(in the rows, 100 means zero)
Each path is a new rotation, seen through one point. The rows after it are directions, each followed by how far the rotation turns it, in degrees a step (0 if it stays put).
Each turn is a multiple of 5 degrees from 10 to 175, or 0.
Each row of a path follows its step; steps can be skipped.
Rotation 1:
step 0: 103  89  113  100  113  92  78  133  88  110  98  104  112  92  113  121  84  102  138  120  116  97  113  102  106  93  85  91  112  110  79  110  113  121  73  107  75  94  113  99  84  78  92  104  123  68  102  91  116
step 6: 90  117  121  125  84  106  97  128  87  107  99  74  98  83  109  100  63  120  93  107  99  120  106  93  103  124  112  99  113  96  80  86  130  67  76  109  101  95  131  108  87  94  102  97  114  92  96  92  107
step 8: 100  127  104  97  107  125  71  79  91  94  89  108  119  103  92  95  69  108  106  117  106  107  89  86  113  87  102  103  70  99  63  112  72  91  98  91  67  89  96  85  83  95  79  107  84  110  111  113  108
step 9: 93  90  96  91  103  118  76  130  99  65  75  101  108  68  99  91  84  84  102  104  91  101  114  89  125  116  72  102  78  119  114  85  82  87  101  102  89  109  91  91  102  95  111  105  100  92  81  69  122
step 10: 106  111  98  90  59  108  96  108  105  95  95  94  108  98  117  87  101  81  57  114  105  131  113  94  108  108  93  61  97  108  84  93  118  96  110  116  92  103  114  93  88  62  113  94  123  106  107  108  94
step 12: 113  134  119  103  109  95  99  109  96  112  88  131  82  70  104  94  91  117  105  124  106  116  114  108  113  98  86  108  106  97  75  96  102  84  107  115  83  71  103  110  101  100  66  103  88  64  113  92  114
step 13: 115  87  112  114  91  96  83  107  108  98  118  99  120  89  86  92  64  116  109  91  99  115  125  99  123  131  116  102  103  94  98  107  80  79  80  110  69  103  100  90  88  78  92  132  100  98  76  102  114
step 15: 100  104  103  95  78  125  104  104  92  95  89  79  120  72  117  117  69  77  102  112  91  116  69  97  101  88  69  86  88  112  67  105  78  99  85  108  73  105  87  109  99  100  101  84  114  92  107  97  87
step 17: 82  138  133  95  98  96  89  79  120  81  99  100  111  93  87  94  77  102  93  109  95  114  114  104  124  121  111  72  125  119  95  103  112  98  95  115  108  100  124  78  86  82  80  99  110  85  102  84  106
step 18: 129  113  112  100  84  72  75  119  107  88  113  95  117  70  123  97  107  113  100  115  115  103  112  85  99  109  93  116  105  111  92  81  105  87  89  106  75  105  128  97  80  130  85  99  98  91  73  97  83
94  104  101  102  105  96  93  105  105  100  106  95  99  94  101  97  106  101  98  102  106  95  97  99  105  109  96  107  97  102  105  110  100  103  104  98  99  106  100  97  92  91  101  107  101  100  102  99  100 | 85
91  99  96  104  98  99  93  102  94  106  99  97  103  101  100  102  90  93  99  106  94  89  105  102  99  100  97  96  99  96  100  101  88  103  104  96  101  101  98  104  98  101  102  97  97  105  100  106  104 | 55
101  102  101  93  96  103  101  101  99  95  91  99  102  107  104  101  104  94  101  97  94  99  99  97  113  98  97  99  103  105  101  95  97  100  102  95  102  110  101  102  100  98  93  103  98  108  108  95  93 | 55
99  102  105  92  102  90  104  99  91  101  100  105  99  101  103  101  95  98  88  98  106  94  105  103  100  104  103  100  101  96  100  104  101  104  100  101  99  101  106  105  98  102  97  95  106  99  99  87  97 | 60
95  108  103  107  98  106  105  93  105  99  98  99  95  104  104  101  102  101  93  103  105  96  105  99  97  97  98  97  100  98  92  106  100  93  109  105  101  97  96  100  105  89  94  96  97  101  103  101  96 | 160
98  99  100  102  98  103  100  94  101  94  97  98  98  95  96  100  104  99  93  97  95  103  110  94  104  111  106  100  107  100  109  99  96  95  95  98  104  91  101  104  97  97  103  100  101  104  98  98  108 | 95
95  109  104  99  94  102  101  97  102  110  98  105  106  97  99  95  99  103  103  96  104  96  104  98  98  95  102  107  102  103  106  99  101  100  96  102  93  100  103  105  103  103  94  109  94  107  91  101  101 | 65
